In the data rows, 128 means zero.
Here are some numbered points:
[114 124 161 138  97 166 158 141 151 137 114 133 119 128 131  74 125 156
 149 158 129 110 104 106 146 167] 0
[128 160 166 107 112 116 116 130 136 127 125 134 137 121 134 122 130 130
  94 137 129 114 142 116 121 142] 1
[133 121 103 114 138 122 110  89 126 143 148 131  97 122 138 152 144 121
 149 135 126 143 132 151 166 136] 2
[165 170 153 160 140 161 128 147 126 123 151 121 129 191 157 136 149 108
  67 117  98 114 148 117 157 172] 3
[109 127 114  54  97 136 150 111 157 126 114 133 126 114 103  74  97 108
 125 153 157 155 123  90 140 152] 4
[127 120 108 116 132 143 145 156 123 135 138 133 136 128 144 134 127 120
 145 130 138 114 135 126 106 102] 5
[138 169 177 196 162 206 207 201 187 168 122 133 115 136 118 109 109 108
 118 124 131 151 129 164 163 147] 6
[134 153 138 153 129 138 138 146 121 121 102 136  97  99 120 106 128 168
 131  80 124 129  97 132 138 106] 7
[115 113 128 142 139 146 141 133 118 144 139  94 129 120 118 114 143 128
 144 143 151 145 153 129 104 127] 8
[144 129 138 143 150 147 136 143  84 108  78 118 106 113 138 156 104 156
 124  77 110 113 106 167 150 145] 9
[155 137 135 131 144 134  75  98 134 143 156 135 123 187 164 145 165 127
 109 132 126 134 141 116 140 119] 10
[132 116 138 125  98 133 139 133 111 128 118 116 102 124 137 114 143 120
  90 122 110 102 105 133 153 125] 11
[133 128  82  81 133 161 171 178 165 149 154 124 174 120  90 134 116 116
  70 130 127 147 152 144 117 152] 12
[117 100 131 133 153 135 110 103 118  95 120  81 117 145 123 137 136 144
 149 137 145 148 163 132 134 115] 13
[147 154 125  97 142 122 153 141 110 123 152 122 180 155 118 118 109 130
  96 141 138 110 176 112 126 182] 14
[122 117 149 178 177 175 140 182 162 150 159 133 123 128 145 127 133 162
 153 117 146 136 134 142 146  54] 15
[128 132 114 122 156 104 140 141 115 141  75 138 129 133 160 130 114 113
 103  74 146 119 134 138 149 126] 16
[116 133 128 100 131 116 125 142 122 127 152 140 165 131 127 131 111 106
 123 112 116 118 120 112 107 128] 17
[152  99 103 117 147 155 152 172 144 140 138 125 109 142 159 139 145 134
 135 139 129 138 145 131 146 141] 18
[139 153 164 166 164 154 142  84 100  95 125 130 120 131 111 119 119 102
 115 114 100 110 102 124 129 111] 19
[146 135 118 117 154 154 151 158 169 154 158 136 107  89 109 120 120 116
 134 123 112 122 145 161 168 160] 20
[ 90 122 109 104 105  85 142 104 122 114 100 126 100 114 132 130 131 144
 135 122 104 128  86 103 129  83] 21
[138  86 114  97 122 110 136 146 132 148 155  96 184 122 103 165 148 147
 109 127  97 115 144 151 129 138] 22
[142 149 121  88 125 115  97 146 104 110 157 142 152 153 131 127 153 124
 125 151 160 168 188 136 140 147] 23
[154 102 118 134 144 138 104 126 149 151 170 150 119 201 140 135 131  96
  87 124 146 148 174 155 195 160] 24
[ 88 131 117 120  95 104 104 123 117  72  73 121 114 121 106 130 138 125
 133 148 159 169 131 149 149 118] 25
[165 167 176 169 153 131 134 123 119 138 108 150 151 130 126 129 112 110
 115 108 150 129 103 157 148 153] 26
[109 147 139 140 153 158 165 119 148  76  75 109 126 131 131  74 125 127
 135 137 134  88  88  90 110 136] 27
[122 124 101 143 130 126 115 118 116 147 131 138 137 122 116 155 150 158
 155 110 115 134 126 116 118 110] 28
[109 137 126 115 123 141 149 123 132 119 124 127 158 108 132 115 136 115
 129 133 128 135 134 136 129 138] 29
[140 121 114 110 133 136 119 123  98  98  88 135 119 131 118 139 114 181
 146 102 176  88 104 158 150 126] 30
[114 102  87  75 114 134 128 150 134 139 160  75 160 109  96 118  75 103
  87 124 147 132 171 106  75 129] 31
[148 155 154 149 132  80 102 102 100 109 115 107 110 117 139 140 121 131
 133 112 113 116 133 150 129 129] 32
[147 175 165 167 144 110  97 123 115 188 184 187 185 142 143 127 133 137
 135 137 122 115 110  90 160 161] 33
[141 143 131 125 140 102 108 116 101 117 115  97 139 118 123 121 108 118
 112 118 135 127 139 139 143 135] 34
[128 142 145 138 154 165 146 129 126 137 138 118 151  88  75 127  97 113
  87 142 154 164 177 149 115 147] 35
[118 140 141 179 122 104 128 115 115 126 118 151 139 140 154 176 131 162
 125  52  97 129 115 138 131 115] 36
[ 87 121 103 126 109 110 144 105 144  76  53 133 110  97 125  96 138 137
  96 127 126  76 104 120 104 119] 37
[ 96 121 141  97  97 110 126  89 134  76 103 118  97 136 122 109 131 121
 158 164 170 126 126 124 149 162] 38
[ 53 137 143 136  53  97 122  55 104  76 103 103 119 131 114 118 156 124
 149 151 119 119 104  77 129 119] 39
[120  72  80 122 119 117 113 110 109 145 154 121 156 123  62 123 125 123
 135 134 147 118 115 101  87 101] 40
[146 165 158 155 143 154 147 116 150 124 100 131 126 121 136 135 123 159
  96  90 107 101 110 115 127 140] 41
[139 112  92 123 143 128 113 126 108 102 109 113  85  86 119 175 121 142
 125  91 102 129 140 175 130 124] 42
[143 149 190 167 155 115 134 111 123 143 128  96 141  88 125 139 128 152
 128 153 126 134 151 116  54 104] 43
[147 120 117 125 143 152 129 150 101 112 140 122 123 111 112 112 109 128
 132 133 150 142 139 136 110  86] 44
[169 177 128 153 142 126 134 115 123 129 122 156 129 156 165 183 122 132
 128 108 104 132 110 160 157 167] 45
[103 128 131 120 114 135 147 115 126 128 129 170 122 143 152 108 156 127
 136 149 134 146 125  93 115 120] 46
[154 108  87  88 118 126  88 148 132 141 133 135 115 150 145 118 138 155
 174 139 147 141 180 153 158 138] 47
[114 113 135 114 155 122 131 105  98 105 128 109 148  97  96 109  97 130
 122 144 155 151 160 130  88 119] 48
[138 143 119 112 123 135  94 111 109  79 129 135 117 134 140 131 142 122
 121 131 109  89 150 112 121 132] 49
[106 118 129 138  97 146 171 161 148 119 123 153 124 146 128 109 139 102
 140 157 164 155 113 136 117 139] 50
[127 109 128 109 150 149 136 143 132 136 156  99 170 105  83 117 118  95
  94 119 111 111 136  76 110 110] 51
[148 144 126 163 159 131 143 124 126 138 127 126 116  99 141 141 107 115
  91  99  81 101 113 137 145 128] 52
[122 132 125 114 118 126 136  98 104 115 118 159 115 138 157 103 145 121
 131 144 140 144 126  99 115 126] 53
[135 129 135 109 136  98 109 112 100 126 144 116 181 144  90 120 117 156
 119 159 151  73 136 119  85 141] 54
[145 140 145 167 124 127 143 148 131 126 100 123 128 136 176 177 130 177
 131  78  89 104  98 138 126 108] 55
[154 135 130 133 121 120 120  95 120 116 131 138 120 117 140 128 123 131
 139 131 131 113 131 124 164 155] 56
[133 125 131 100 132 134 130 137 154 137 146 143  97 173 144 130 156 128
 145 129 131 128 129 135 136 128] 57
[128 111  89 115 121  95 137 144 156 172 167 159 117 139 133 125 128 113
 111 118 110  54  95 117 132 132] 58
[128 113 156 115 114 147 117 112 123  96 114 104 144 102 131 126 138 121
 109 129 137 151 147 125 100 115] 59
[153 157 151 161 156 153 135 119 142 143 164 179 145 162 168 164 115 147
 130  93 120 113 119 119 145 133] 60
[131  81 112 130 137 141 121 131 123 132 142 129 113 138 113 122 119 122
 163 139 135 121 148 101 111 111] 61
[ 98 132 131 123  93  92  86 126 122  80  86 117 118 130 106 123 156 113
 135 161 163 154 130 148 149 123] 62
[170 113 121  75 133 129 119 132 132 132 142 152 115 186 142 127 125 132
 125 121 115  54 156 120 155 181] 63
[104  94 107  98  94  87  78 102 111 118 114 128 101 129 136 130 178 142
 145 145 102 127  97  99 124 114] 64
[132 161 177 158 133 142 135 148 171 158 144 131 118 102 126 106 144 134
 126 120 114 149 158 144 169 145] 65
[ 75 108 143 134  88  88 110 132 143 105 114 140 115 165 151 118  97 121
 125 141 138 126 104  99 104  75] 66
[125 117 159 126 140 136 104 157 144 173 169  87 173 114 114 118  97 135
  75 132 144 123 168 120 104  75] 67
[152 162 142 104 102 107  87 141 152 128 146 107 114 109 107 107 119 131
 143 141 152 129 120 109 142 165] 68
[103  86 114 126 133 191 208 171 169 115  88  96 119 104 133 109 161 130
 114 130 163 141 129 130 119  97] 69
[143 124 103 122 114  97 122 129 110 139 138 103 129  97 103 141 159 124
 135 130 119 119  97  90 119 115] 70
[128  52 114 134 109 149 128 137 159 141 142 103 157 122  96 103 114 141
 143 137 149 158 162 151 104 119] 71
[109 128 106 126 113 114 140 118 134  84  67 127 111 104 117 113 121 120
  96 118 128 102 110 144 123 133] 72
[150 148 129 140 138 154 147 156 140 142 140 160 116 146 164 173 136 161
 152 110 126 156 118 135 143 135] 73
[122 140 135 122 122 115 119 123 115 163 148 140 126 118  96 113 144 108
 135 144 152 136  88  56 110 131] 74
[151 149 131 104 135 117 138 129 110 135 148 137 170 151 121 124 114 149
 111 116 146 114 161 122 130 172] 75
[167 117  87  75 133  54 119 119 110  89 109 114 104 196 150 124  88 103
 118 127 142 143 151 138 140 147] 76
[128 108 103 114 165 176 210 171 151 119 122  96 151  88  75 103  53 108
 109 149 171 166 162 106 110 110] 77
[155 117 118 129 133 104 128 179 176 135 159 157 132 202 157 121 109 117
 131 139 129 119 165 127 138 134] 78
[122  52 114  54 128 152 146 159 174 160 162  75 156 136  96 143 128 117
  75 102  75  76 153 136  88 126] 79
[118 131 108  97 108 110 115 134 140 135 125 137 129 133 151 124 152 146
 124 133  92  66 110 119 120 133] 80
[125 108 114 114 114  88  88 126 141 145 148  53 149  75  75 124 114 121
 114 139 176 173 181 138 115 131] 81
[118 111 131 148 127 152 153 154 138 138 141 120 139  92  78 104 100  83
  98 119  99 115 143 135 123 116] 82
[ 70 119 106 147  98 144 114  87 108 113 121 132 110  90  87  99 134 122
 157 169 150 155 106 102 108  94] 83
[146 138 142 133 164 144 121 117 103 147 161 150 149 122  88 125 103  92
  87 105  89  73 105 121 104 121] 84
[152 142 137  54 114 115 146 169 137 135 131 109 126 128 133 143 131 146
 141 130 115 119 141 144 155 169] 85
[123 100 102 126 130 142 131 100 134 150 141 135  90 125 144 116 134 143
 162 155 155 172 144 148 161 118] 86
[118 117 145 138  97 131  75 115 119 105 122 135 129 147 125 118 187 127
 138 139 129 151 136 160 176 150] 87
[131 113  75 126 138  97 140 143 158 175 162 156 110 128 122 118 109 108
 114 117 110  54  97 116 136 126] 88
[ 87 124 151 114 140 138 134  98 179 129  97 122  88  75 109  74  97  74
 103 137 136 181 141 155 150 104] 89
[125 122 124 133 149 151 135 141 125 118 133 130 149 145 119 126 120 122
 141 137 143 159 158 143  88 111] 90
[ 87  95 121 138 114 134 138 119  76 115 114 154 119 157 157 149 183 108
 138 144 138 126 104  99 115 134] 91
[125  86 130 104 122 155 138 119 159 141 177 150 178 118  87 124 125 132
 103 135 129 141 153 112  54  75] 92
[ 87 140 157 126  75 144 168 154 208 129 103 172 144 144 131  87 171 132
 160 169 129 115  54 106 119 126] 93
[132 113 134 128 158 188 194 162 130 116 108  93 151 108  96 127  99 146
 135 158 175 157 162 138 109 145] 94
[ 78 156 162 146 100 144 138 119 181 131 115 121 103  94 109  78 139 137
 158 167 135 144 106 110 161 141] 95
[139 145 126  90 129 104  94 131  97 113 154 133 160 150 115 130 143 137
 128 155 162 137 172 128 123 147] 96
[133 139 103 104 122 144 110 111 110  55 125 143 104 145 154 130 154 117
 109 124  97  76 153 116 119 131] 97
[ 76 106  93 134  97 151 116  97  92 100 125 131 118  94  87 106 138 132
 163 169 153 147 109 105  97  70] 98
[ 53 113  96  75  53  88 122 115 137 126 109 118  97  88 140  96 164 150
 156 151 153 123  97 106 129 115] 99
[154 165 156 147 144 149 163 141 143 162 160 158 169 128 159 150 151 124
  87 117 104  88 115 116  97 126] 100
[122  95 109  97 151 150 140 137 129 132 161 103 178  97  75 113 104  74
  87 121 110 104 119  56  97  88] 101
[151 155 128 142 156 163 119 150 144 135 160 159 168 157 140 113 125 117
 118 117 126 152 167 144 184 140] 102
[ 96 147 141 155 142  54  75  98  76 132 122 135 123 163 165 133 166 121
 160 144 154 136 104 112  88  75] 103
[ 75  86  53  75 104 110 128 162 167 173 140 125 119 122 109  96 138  74
 118 147  97  97  54  56 129 119] 104
[142 118 120 117 121 112 120 125 109 138 145 147 133 139 105 126 107 109
 132 129 132 122 132 123  94 123] 105
[122 124 103 136 128 131 142 151 158 151 155 159 132 144 162 150 154 121
 131 127 110 115 157 170 144 115] 106
[140 154 157 176 159 191 197 190 169 156 126 127 117 136 122 112 112 105
 122 125 142 153 132 159 151 142] 107
[ 96 113 125 114  75 126 134 115 163  76 103 125 126  88 125 109 136 137
 140 156  97  88 115 120 144 129] 108
[113 107 114  88 123 145 152 142 125 126 142  95 145  89 104 106 119 142
 106 153 141 153 168 130 108 123] 109
[173 149 159 147 165 192 150 135 104 123 138  87 163 140 122 133 104  87
 122 154 160 166 167 151 158 196] 110
[103 124 146 126 104 115 119 145 132 115 166 162 143 198 151 109 109  87
 138 139 166 139 104  99 122 126] 111
[157 166 125 114  75 115 126 157 134 141 122 151 126 128 142 168 147 147
 145 113 110 149 136 185 196 153] 112
[161 158 138 100 110 116  88 152 165 129 150 111 112 120 110 112 109 129
 134 132 148 138 132 125 148 169] 113
[170 161 130 131 148 146 146 135 104 135 128 128 129  97 128 103 109  87
 103 117  97 104 110 133 164 187] 114
[146 137 134 131 140 134 111 120  96 114 119 110 158  86  94 139 115 129
 125 129 134 129 131  83 120 143] 115
[150 132 121 142 131 126 114 141 156 135 103  75  76  97 143 191 144 127
  75  86 147 178 146 188 154 136] 116
[133 132 133 119 118 110 110 126 104 155 154 122 110 125 125 133 104  96
 109 124 104 155 144 147 122 134] 117
[109 117 133 140 145 119 128 123 110  76  88 133  97 122 125 146  53 117
  87  74  54 119 126 155 134 104] 118
Which three points above are nearest to each new point by angle? Their numbers follow each, nearest first.
[119 144 142 113 133 112 130 147 127 131 144 140 159 138 129 149 123 116
 123 108 122 119 122 115  91 120] 17 100 105
[145 151 157 119 138 140 146 161  98  76 109 103 144 118 125 127 133 124
  96 108 140 132 148 127 115 122] 59 94 34
[155 130 149 129 128 115  54 105  98  98 118 103 139 104 128 118 104 130
 128 130 126 115 141 124 149 169] 34 56 32
[118 121 135 146 163 115 138 139 153 162 154 158 126 172 175 137  97 121
 133 141 147 143 157 130  97 146] 78 111 60
[138  74 114 126 147 131 104 126 115 137 152 128 110 133 103 121 114 130
 180 141 134 123 159  99 104 104] 61 40 105
[140 139 146 142 154 110 146 141 126 150  88 152 137 131 148 143  88 108
  75  74 146 152 115 151 126 122] 16 26 52
[148 160 153 163 160 150 128 105 143 148 176 187 144 155 164 152 125 156
 146 108 126 115 123  99 136 122] 60 33 73
[157 149 133 166 160 138 152 119 137 137 122 125 110  88 135 133  97 113
  75 108  75  97 119 140 142 129] 52 114 41
[136 127  75  75 133 185 199 203 184 152 157 114 179 122  87 141 118 103
  53 130 115 143 144 142 115 157] 12 79 77
[114 150 133 154 148 126 144 126 146 152 114 133 104 118 142  87  97  87
 114 139 134 167 104 142 144 142] 89 107 6
[100 119 127 112  92 123 133 124 151  89 118 128 141 104 125 116 130 126
 134 144 103  96 119 116 129 125] 108 37 39
[ 97 137 116 118 118 103 150 118 148 134 127 127  91 106 115 118 131 129
 140 141 106 122  97 106 140 101] 21 99 104
[109  95 121  97 136 122 114  89 126 123 152 138 156 104 114 130 118  96
  87 113 126  97 144  90  97  75] 101 51 92
[114  95 109 110 160 182 174 163  89 105  88  75 139  97 109 145 136 157
 128 137 126 141 176 151 126 126] 94 109 69
[103 135 149 127  86 114 152 126 144 129  92 139 121 142 162 129 192 128
 138 152 123 114  63  93 121 131] 93 91 46
[ 96 137 145 161 109 150 149 139 146 129 148 152 148 144 143 135 177 135
 128 142 122  88 104 112 146 136] 93 100 0
[ 98  92  99 163 146 151 124 119 121 110 119 109 107  59 106 149 103 143
 103  75 109 136 131 145  79  87] 42 118 82
[145  95 118 131 156 149 122 129 132 152 162 138 104 145 103 109 118 127
 168 135 144 134 161 136 104 126] 61 71 90
[136  80 117 137 119 152 134 143 154 140 139 119 144 129 118 128 123 150
 146 125 139 158 148 152 117 124] 71 90 94
[125 133 140 105 129  86 103  93  90 121 128 103 161 128  87 120 121 166
 142 165 173  83 134 117 100 152] 54 96 48
[173 180 155 170 142 171 155 168 144 126 155 128 115 206 163 139 156  96
  53 113  88 110 146 112 187 188] 3 102 24
[122 113 137 184 109 144 152 148 144 150 128 103  54 122 128 103 158 121
 167 142 119 139 104 127 146 104] 95 15 0
[ 82 138 148 133  77 100 122  79 107  88 116 116 123 128 115 114 137 120
 138 145 126 120 115  98 134 128] 39 38 83
[130 114 109 109 136 150 148 143 136 115 109 145 104 101 126 180 171 202
 185 134 139 127 122 145  85  95] 28 73 5
[125 132 103 126 142 129 150 161 115 115  88 114 123 128 150 173 118 135
 146  74 138 149 119 206 166 144] 9 42 116
[132 116 130 121 124 116 115 127 107 148 148 117 126 127 122 130  99 103
 111 125 111 142 143 142 117 124] 117 105 31
[123 120 112 115 130  73  97 116 111 142 118 134 114 139 159 157 124 139
 149 121 127 157 129 139 124  99] 103 64 76
[145 118  95 121 137 126 118  97 128 137 145 131 103 137 133 141 137 112
 138 135 129 144 143 153 170 149] 2 24 86
[109 149 141 146  53 104 122  98  76  55  97 114 119 157 138 127 131 108
 128 167 138 126 119  90 144 152] 39 38 62
[123 147 127  96 102 113 138 134 134 108 121 115 110 143 156 109 150  95
 161 159 146 129 104 111 159 143] 38 99 4
[179 108 114  97 136 134 110 150 151 151 148 114 115 179 156 145 147 139
 159 157 196 157 164 171 167 164] 47 24 18
[147  95 120 117 136 118 120 135 126 124 108 123 106 126 136 165 119 143
 138 111 102 125 124 163 135 121] 42 9 118
[127 124 105  99 127 125 121 126 132 140 125 135 166 148 132 142 129  95
 103 121 117 100 136 113  91 117] 17 101 79
[127 130 148 143 104 110  79 105 111 105 122 128 125 142 132 122 168 125
 135 130 122 143 136 157 166 144] 87 62 25
[ 73 129 140 130  82 124 145  90 113  97 107 103 141 137 114 123 146 114
 123 141 107 122 119  90 120 120] 39 108 83
[118 121  96 110 122 134 138 152 115 132 143 140 153 133 159 135 128 117
 149 137 142 129 126 106  97  88] 5 17 46
[142 149 113 140 153 154 126 150 144 141 152 156 159 150 146 120 127 117
 112 113 129 146 148 136 172 135] 102 24 60
[118 108 114 131 136  75  54  76  89 110 122 125 169 148 175 146 164 121
 103 102  88 115 139 116  54 115] 103 64 49
[132 154 161 148 140 139 121 129 115 129 132 130 116 117 134 111 139 103
 141 139 139 126 119 132 145 145] 26 114 65
[151 195 168 166 160 144 153 156 151 165 136 125 157  88  75 121  75 121
  96 135 134 123 148 116 126 174] 35 6 107
[125 134 133 126 122 108 114 113 104 139 142 133 114 128 132 123 110 108
 119 131 102 149 131 134 122 121] 117 105 32
[133 158 157 153 127  78 105  70 108 106 118 112 108 128 135 123 106 102
 125 117 113 124 132 134 132 131] 32 34 19
[171 127 130 104 133  88 110 105 110 135 122 142 115 158 142 124 125 146
 157 108 110 104 151 130 138 166] 63 56 76
[133 154 141 144 150  97 110 105  89 110 103  87 148 114 128 121 104 124
 109 127 142 146 144 146 134 119] 34 32 48
[135 163 166 179 145 156 117 124 142 128 154 138 141 116 132 141 140 144
 121 118 125 141 152  97  96 120] 43 100 60
[132 147 135 153 146 149 122 100 130 132 166 171 129 150 158 140 129 159
 149 117 126 108 118 102 136 121] 60 33 73
[128 124 114 129 122  88  88  98  54 110 103 156 134 154 150 139 118 157
 133 117 175 136 119 120 129  97] 103 30 53
[103 121 135 138  88 159 149 129 149 110  88 148 123 122 109 118 193 141
 162 159 140 126  88 106 119 122] 93 95 50
[155 121 128 122 109  54 104  76  76 129 128  87 184 118  96 127  75 103
  87 146 160 163 155 151 129 158] 34 81 48
[145 144 141 136 144 136 104 105  89 115 128 103 176  75  75 124 114 117
 118 139 134 129 139  56 110 140] 115 51 101
[128 129 135 113 136 145 133 146 157 133 145 129  99 163 145 129 163 138
 146 131 122 117 123 141 148 139] 57 18 106
[171 149 131 125 144 137 130 132 111 137 132 125 125  94 119 109 106  97
 116 120 114 119 118 138 164 175] 114 20 52
[155  86 109 110 142 155 136 166 137 126 143 131 104 167 171 149 167 156
 140 137 115 126 148 124 160 147] 18 57 47
[138 152 141 144 148 110 120 108  89  95  96  98 134 111 125 135 106 127
 110 112 138 137 137 144 129 128] 34 32 9
[167 149 114 154 167 104 119 123 110 143 131 128 123 169 154 149 122 132
 149 141 134 110 129 160 175 162] 45 56 24
[130 116 123 115 125 110 113 124  91 109 114 125 114 121 115 186 133 160
 148 100 110 143 110 152 129  98] 42 28 9
[115  97 110 125 124 146 123 100 126 125 128 123  76 130 140 107 134 125
 164 155 157 167 135 121 163 115] 86 2 38
[181 177 192 186 162 126 126 119 110 139  97 154 143 138 128 133 104 108
 114 102 163 132  88 163 160 159] 26 45 19
[103  74 109 104  75 131 119 126 104 139 133 152 126 150 170 164 161  74
 122 160 140 156 104 116 104  75] 91 46 64
[116 120 135 125 122 134 133 111  94 114 128 101 152  95 110 101 109 125
 115 167 153 138 147 119 119 110] 48 109 59
[150 139 132  72 122 121 146 163 134 129 121 106 123 136 145 150 133 158
 151 124 125 125 129 140 143 143] 85 112 18
[118 150 118  75 104  75 126  89  98 129  97 135 132 122 122  74  88  96
 109 130 122 129  88 127 110 152] 4 72 76
[146 148 165 155 148 143 136 149 151 162 151 121 132 110 127 119 139 133
 122 113 123 153 175 150 148 141] 65 6 107
[147 139 135 147 144 136 140 137  89 105  53  87 126 138 143 154 153 192
 153  95 136 141 129 136 155 122] 9 55 30
[ 53  52  87  97  97 166 147 139 180 119 142 133 110 114 128 109 148  87
 103 142 110 141 139 112 153 134] 104 69 4
[141  90 100 109 148 107  94 147 123 120 131 102  94 128 140 122 117 138
 162 138 142 130 148 150 150 143] 47 76 13
[139 135 137 136 129 132 143 149 107 123  92 112 132 133 173 186 135 177
 122  61  89 108 111 156 140 134] 55 9 36
[114 102  75 134 142 122 136 123 144 155 157 133 110  97 103 103  97 117
 114 127  75 104 115 146 134 115] 88 82 58
[103 113 159 131  97 150 157 137 163 154 140 166  97 122  75  74 145 117
 114 151 104 115  88  99 110 104] 93 0 95
[137 125  87 117 132 116 132 116 140 142 128 147 115 115 113 118 104 118
 109 122 117 130 113 118 132 115] 88 104 58
[164 154 128 136 109 110 119 111 137 126 142 170 110 122 164 137 133 139
 145 124 122 115 119 120 189 165] 56 45 112
[131 124 118 122 142 158 142 145 132 110 103 148 104  97 125 191 168 208
 185 127 131 119 119 136  54  75] 28 5 55
[ 83 102  81 105 114 136 143 158 155 147 128 122 118 123 116 101 143  89
 122 144  95 107  68  69 137 118] 104 88 58
[141 149 146 157 158 155 134 115 137 141 164 168 147 148 149 145 123 147
 148 116 131 127 131 111 123 119] 60 33 73
[124 132 134 126 119 125 131  98 109 114 110 150 116 131 155  99 134 120
 121 142 137 136 120 102 122 121] 53 46 39
[126 117 136 117 141 120 116  91  86  91 124 109 157 106  94 111  97 128
 112 131 137 130 152 127  95 127] 48 115 59
[151 172 143 167 136 134 146 150 115 146 103 148  97  97 114 118 118 187
 131  52 115 136 104 152 142 110] 7 9 41
[162 124 118 134 133 115 122 119 132 132 131 140  97 138 140 124 140 171
 170 139 146 139 157 127 136 153] 47 86 56
[136  74  96  54 128 115 162 145 149 176 186 148 201 125  75 143 155 150
 141 147 110 136 139 127 110 122] 22 92 12
[123 130 128 138 119 115 107 139 151 139 118  88  88 101 134 172 143 124
  93 101 142 169 133 164 151 130] 116 42 81
[131 130 123 120 133 110 108 136 140 139 143 136 126 134 151 147 148 169
 150 122  86  79 104 131 113 120] 80 55 58
[124 106 111 104 124 104  97 137 131 153 166 155 181 149 118 126 128 145
 168 153 149 144 136 131 115 125] 96 47 23
[103 102 103 126  88 142 171 166 144 105 118 151 119 138 125 109 140 108
 143 161 175 156 104 130  97 126] 50 69 93
[125 113 118 134 104 147 134 145 163 123 122 109  88 125 103 130 142  96
 114 146 136 110  97  56 122 129] 104 74 70
[155 145 117 150 159 118 120 130 111 133 129 119 132 149 138 145 115 127
 133 130 118 101 133 152 142 144] 45 32 52
[138 137 125 134 145 115 128 132 151 175 176 179 184 162 122 121 114 143
 173 124 140 139 139 116 134 115] 33 60 78
[125 114 100 133 135 130 111 123 122 141 132 105 135 123 103 144 146 160
 167 132 128 130 138 102 113 107] 28 40 61
[133 132 134 141 134 148 146 148 115  97 117 136 178 152 142 138 126 134
 132 155 170 167 155 145 123 126] 90 94 110
[128 130 126 150 134 123 148 115 141 135 107 135 110 135 157 157 136 142
 138 128 139 134 104 144 106 106] 55 73 36
[ 99 142 144 118  87 131 151 140 202 147 118 176 139 146 135  87 151 111
 149 164 133 128  78 113 121 125] 93 50 95
[128 117 128 122 136 131 119 137  89 105 109 122 110 114  96 191 114 162
 138  95 110 146 104 144 115  75] 42 9 28
[113 111 128 128 144 128 131 132 116  91 100 135 109 124 119 136  72 111
 104  84  74 126 133 152 132 108] 118 42 9
[123 126 147 148 122 123 126 131 135 135 138 123 139  99  89 106 102  92
 112 124 113 119 142 138 128 135] 82 35 84
[118 117 121 110 131  54  88 115 104 145 122 135 110 147 173 159 125 124
 169 139 142 168 134 133 110  97] 103 64 76
[ 75 153 146 149 109 152 166 135 183 123  75 122 123  88 109 118 170 183
 165 156 138 149 110 127 140 122] 95 93 0
[153 138 134 137 138 129 102 109 105 115 132 115 154  97  91 127 109 127
 126 138 127 118 143  77 113 139] 115 51 54
[135 105 128 131 159 129 116 116 127 104 127  76 123 140 103 127 108 128
 152 133 155 152 166 137 128 122] 13 48 81
[138 161 177 183 163 159 153  76 104  76 109 118 110 133 125 118 131 113
 131 121 110 132 104 130 140 110] 19 27 41
[147 153 140 153 160 145 139 116 137 139 154 174 138 148 153 158 117 151
 130 102 131 132 122 128 139 131] 60 73 45
[136 124 133 104 140 147 138 150 161 132 148 133  97 181 148 133 168 132
 148 135 129 119 141 140 134 129] 57 18 78
[ 87  74 103  88  88  75  54  89 119 123 118 125  88 118 131 109 199 141
 151 163 104 123  97  77 115  97] 64 99 21
[145 155 166 129 131 146 126 184 172 161 162 155 178 142 122 148 109 144
 152 137 115  76 143 112  97 153] 100 33 60
[145 113  92  90 120 126  98 140 130 139 127 133 134 149 135 123 133 133
 147 132 131 123 168 139 135 129] 47 23 63
[139 147 121 126 116 116 128 149 154 138 134 135 139 130 124 156 128 132
 137 120 125 129 146 143 135 149] 112 85 106
[131 143 126 124 124 148 124 109 120  97 109 107  76 128 127 130 127 106
 120 134 144 135 134  77 148 149] 38 49 39
[154 145 159 121 148 143 127 138 128 115 133 116 109 103 103 115 102 109
 117 126 117 109 142 132 133 170] 114 20 110
[122 117 103  97 128 104  97 135 134 141 152 138 134 136 154 127 147 156
 138 127  75  54 104 116 104 110] 80 58 88
[109 130 137 129 163 146 146 151 132 129 140 109 152 136 125 127 104 124
 128 137 157 149 165 140  75 104] 90 94 8
[116 135 124 126  95 123 146 150 153 132 109 118 132 111 115 153 182 141
 150 153 130 132 102 119 129 142] 93 99 95
[140 134 139 167 122 129 140 151 126 123  88 114 126 133 185 201 133 193
 122  52  75  97  88 146 122 110] 55 36 9
[121 113  97 133 140 124 129 129 135 152 156 138 123 108 112 104 100 120
 118 131  97 111 121 146 129 120] 88 82 58
[133 120 107 120 109 130 118  97 119 155 143 146 160 134 134 125 103  95
 124 127 161 145 137 134 110 122] 105 40 31
[134 137 162 139 142 145 112 156 138 158 157 106 174 117 120 119  97 132
  91 136 147 133 168 127 111 101] 67 35 92
[138  98 122 128 143 127 104 119 112 140 152 137 118 136 114 125 126 125
 165 133 141 134 153 116 124 121] 61 47 105
[131 140 148 122 133 140  97 156 173 139 164 142 139 109  87 124 104 108
 109 147 155 184 190 140 131 110] 35 81 67
[123 140 140 131 136 144 153 136 139 131 136 142 170 113 121 120 128 108
 121 126 126 133 142 138 116 131] 29 35 12
[127 100 101 119 123 148 125  95 128 128 123 132  84 123 147 130 145 158
 166 150 162 180 145 152 160 120] 86 2 47
[110 132 135 142  78 108 117 106  87  82 100 109 129 135 126 122 122  99
 127 155 139 124 127  98 125 140] 39 62 38
[ 67 158 151 139 113 137 150 128 141 109  85 137 110 112 120  95 132 128
 129 143 129 130 111 148 163 149] 95 0 72
[133 127 131 131 123 143 122 114 108 101  90 132 117 116 116 129 113 161
 142 121 166  97 112 148 142 124] 30 9 72
[147 132 141 140 142 138 128 137  76 105  75 114 104 109 131 145 104 163
 128  86 119 104 104 164 157 147] 9 30 7
[127 137 129 119 134 136 149 123 130 122 136 135 176 113 109 119 130 110
 119 126 119 137 152 136 118 138] 29 35 12
[129  99 105 117 130 121 127 123 148 143 139 131 119 152 162 134 137 101
 115  91 105 125 138 159 124 127] 106 24 79
[157 133 144 140 160 167 148 161 126 122 113  85 122 144 140 132 143 120
 121 126 110  99 140 116 153 170] 3 110 114
[145 142 143 169 145 140 144 137 134 155 155 143 153 148 148 121 109 103
  53 113 110 160 115 130 104 104] 100 3 84
[171 119 133 109 150 143 124 137 138 142 151 161 114 181 151 130 131 129
 119 119 107  63 142 123 148 168] 63 3 78
